Each row is where one point has got to under a steady rotation. How many ticks took it there?
The counts run from 0 to 224.
[151 115 156 126 102  71 123  89 103 143  74 127 150  70 116 180 142  85
 125 168 145  94 164 128 146 128 125 168 125 144 124 135 122 104 140 140
 117 118 105 147 177 157 163 154 120 150 151 147 158 115 144 116 128 124
 130 159  69 123 146]	65
[ 97 124 171 101  70  73 132 104 141 133  81 166  79 129 134  87 140 142
 150 152 140 120 117 148 118 142 109 108 118 133 103 151 116 152 148 127
  82 128 118 104 143 168 132 106  96 144 122 105 188  96 166 118 127 126
 132 157 101  85 150]	212
[149 124 154 130 149 130 112 133 122 151 128 103 128 149 105  81  93 184
 129  98  86 111 138 131 124 160 128 122 126 182 144 152 153 170 166 141
 124 107 188 120 162  97 111 116  98 190 167 147 122 120 119  88 117 124
 145 118 174 145 104]	179
[117 116 161 103 103 113 172 103 128 141  74 159 101 133 129  82 104 147
 139 110 114 117 118 140 149 150 118  93 112 114  97 142 116 172 148 137
  93 160 127 119 143 162 125 110  97 128 119 114 177  81 181 128 139 131
  96 170  96  74 146]	26
[111 104  98 163 107 143 123 134 100 161 135 146 150 140 132 156 138  97
 151 115 113 138 126 186 136 119 109 110 163 130 171 127  94 148 129  85
  67 112 130 120 115 107 124  85 160 149 133  87 172  89 114  90 126 134
 189 114 116  74 141]	153
[128  94 113  92 119 147 110 184 163  96 148 155 128 107 134 112 161 130
 140 138  84 148 144 119 136 111 145 176 118 103 195 139 129 128  91 106
 115 121 126  72 112 152  91 103 135 166 132 151 133 148 133 107 110  82
 148  70 159 161 133]	141
[153 125 105 154 146  88 107 126  90 128 114 109 199  91 113 144 100 113
 132 168 111 116 157 133 133 120 166 139 146 161 117  91 124 140 147 141
 145  87 106 127 164 130 103 137 137 173 175 181 125 116 161  86 116 158
 103 125  90 129 103]	120
[133  89  84 123 123 199 187 156 104 138 124 156 165 111 147 183 130 108
 117  85 120 149 148 150 156  99 126 148 148  77 171 103 110 106 117  96
 106 158  92 128 102 146 115 123 157 107 117 130 159 114 120 120 123 104
 145 116 106  99 160]	98
[129 135 142  86 110 114 114 162 172 153 142 135  86 118 148 136 139 160
  95 129 129 141 116 141 103 118 118 130 117 132 171 132 140  94  98  95
 141 100 112  79 104 127 154 103  93 122 116  99 155 128 116 131 137  85
 219 158 165 130 142]	199
[119 122 133 109 116 157 189 158 128 169 112 113 138 117 108 152  96 167
 104  93 131 139 163 117 106 105 113 154 112 106 137 108 150 132 164 137
 152 110  90 183 140 162 117 164 146 103 162 163 103 131 132 187  91 113
 148 171 165 108 158]	46
[146 134 116 104 161 149 137 148 146  95 145 112 138 106 118 140 126 127
 109 133 137 130 139  72 124 120 139 173 110 113 119 128 160  88 122 148
 182 146 122 143 113 119 104 176 133 118 131 185  67 184  94 146 124 111
  95 105 147 193 117]	89
[135 127 154  86 106 116 107 161 172 155 131 131  82 117 137 137 150 152
 104 125 124 139 128 138 112 119 121 144 116 127 187 136 141 103 100  98
 129 108 126  75 122 141 156 102 101 140 130 107 164 124 116 129 130  72
 221 144 162 126 140]	198
[141 180 142 144 162  89 103  92 116 165 118  89 117 143 129 150  86 138
  90 132 158 115 108 132  99 155 119  91 129 170  96 104 134 115 134 138
 162 104 125 149 143  89 172 141 109 104 139  87 110 112 130 139 155 164
 159 184 124 103 100]	19
[ 75 156 127 127 121 144 126 150 163 148 159 125  82 173 128 120 130 139
 131 112 159 139 102 133  85 124  90 100 128 114 122 132 133 132 137 118
 129 118 121 160  78  99 125 135 155  67 112  86  87 139 106 176 124 143
 163 136 176 101 134]	2
[137 170 146 152 158  92 107  80 109 170 105  92 116 142 130 140  90 124
 101 119 151  99 110 136 116 162 111  88 127 160  96 113 131 127 143 144
 141 119 142 156 146  83 178 135 106 108 136  86 116  97 133 132 157 168
 150 185 115 103  94]	20
[117 131 128 106 149 169 130 144 165 126 146 139  70 190 143  66 128 153
 133  73 102 134 103 129 128 156 112  94 124 109 145 157 137 146 106 105
 105 169 182  95  96 101 113  96 104 128 103  87 123 126 115 121 144 111
 131 103 171 132 109]	184
[141 124  98 149 146  86 110 124  95 123 114 108 201  91 119 143 104 105
 131 179 116 126 149 129 130 113 167 141 149 146 104  85 116 138 140 142
 147  88  88 127 152 138 103 132 148 150 163 172 109 123 165 106 124 173
  94 124  87 124 103]	119
[128 130 158 114 105 118 170  89 120 157  71 150 102 143 131  96 111 134
 130  99 119 116 115 144 151 154 112  91 113 114 101 140 105 167 148 131
  85 158 140 130 155 148 132 111  98 130 122  98 175  80 179 125 143 136
 107 166  90  85 145]	25
[122 117 129  97 119 159 196 157 137 162 117 119 137 119 107 145 101 162
 100  93 128 143 154 109 111 101 117 149 117  92 146 102 137 139 146 134
 146 121  88 177 129 165 115 160 151  88 151 155 102 127 141 194  99 105
 137 171 162  95 152]	45
[106 130 125 107 132 164 138 156 165 122 155 144  73 188 138  62 133 157
 143  86 100 146  89 127 129 147 115  93 117  93 138 150 126 144 101 109
 109 167 167 101  86 111 108  99 118 107 104  84 103 133 123 148 145 122
 126 103 177 125 116]	185
[123  89  83 123 108 181 199 167 111 134 145 158 168 102 140 171 119 129
 140 117 136 167 157 149 130  81 137 137 149  89 148  99 122 110 146 112
 124 126  68 134  90 157  97 131 151 107 118 150 158 125 125 125 103 121
 147 125 122  93 172]	100
[159 146 152 112 160 121 130  94 135 163  74 102 113 138 117 116 108 118
  88  76  93  92 112 116 163 177 126 113 112 108 135 130 109 145 100 128
 107 160 163 140 184 125 154 114 107 124 143  94 130  91 175 140 170 119
 111 154 106 123  85]	224
[ 94 108 106 144  78 134 136 148 114 138 138 170 136 131 144 123 143 131
 166 136 129 147 131 188 120 100 122 105 159 119 153 127 101 152 136  92
  79 101 107  92 100 136 111  87 147 146 127  99 181  98 135  90 119 139
 177 113 116  72 157]	155
[122 114 119  88 128 170 195 153 149 165 108 123 123 119 123 136 108 150
  92  77 109 133 133 103 127 116 122 140 108  65 143 104 119 123 106 118
 139 150  98 152 123 162 119 144 142  70 130 128 112 117 173 194 117 102
 129 166 149  98 134]	43
[135  92  77 120 113 190 191 158 114 141 137 155 160 103 143 172 118 119
 129 105 127 158 143 155 142  84 130 142 151  76 154 103 114 116 127 102
 115 145  78 126  97 151 104 124 160 109 121 137 159 117 127 124 109 107
 150 122 112  95 171]	99
[115 121 171  89  75  68 106 128 156 149  91 153  92 100 130 133 165 122
 129 155 138 118 139 146 119 120 109 149 116 125 164 146 117 120 104 107
 106 100 110  93 147 168 153 111 108 141 133 110 171 109 149 136 127  92
 186 153 114 104 149]	11
[183 107 123 144 153 114 116 121  86 114 118 129 180  98 131 129 100 134
 132 140  98 128 148 143 156 139 169 137 140 168 133 132 142 133 143 134
 129 124 147  92 169 118 120 120  87 196 156 156 164 107 128  44 132 133
 112 105  98 150 111]	123
[130 127 134 125 145 103 121 154 116 149 132  95 146 138  95  80  77 190
 128 129  85 129 139 128  97 130 152 107 129 162 123 113 142 182 159 145
 146  85 136 115 162 127  87 118 120 165 187 161 105 114 167 123 112 153
 125 144 163 116  98]	176
[ 72 134 113 120 120 132 116 169 167 141 137 116 103 178 109  89 139 129
 146 111 119 127 112 109 101 124 101 128 131  94 144 121 108 168 115 120
 116 112 132 164 114 124  96 121 189  93 142 115  51 145 152 193 109 149
 123 122 170 105 114]	189
[111 103  97 151  91 140 128 140  98 142 136 157 144 132 136 148 143 112
 160 127 119 138 127 193 132 111 118 108 161 125 168 124  98 153 130  96
  69 113 117 109 110 127 114  81 152 146 128  99 183  92 130  79 116 136
 181 116 115  68 146]	154
[119 135 141 143 109  71 122 102 112 143  84 117 156  85 111 183 146  75
 126 165 163  94 150 124 130 121 115 161 129 138 109 115 110 113 147 143
 127 103  95 178 166 157 152 163 151 115 148 140 115 132 143 145 117 142
 125 162  67 114 146]	63
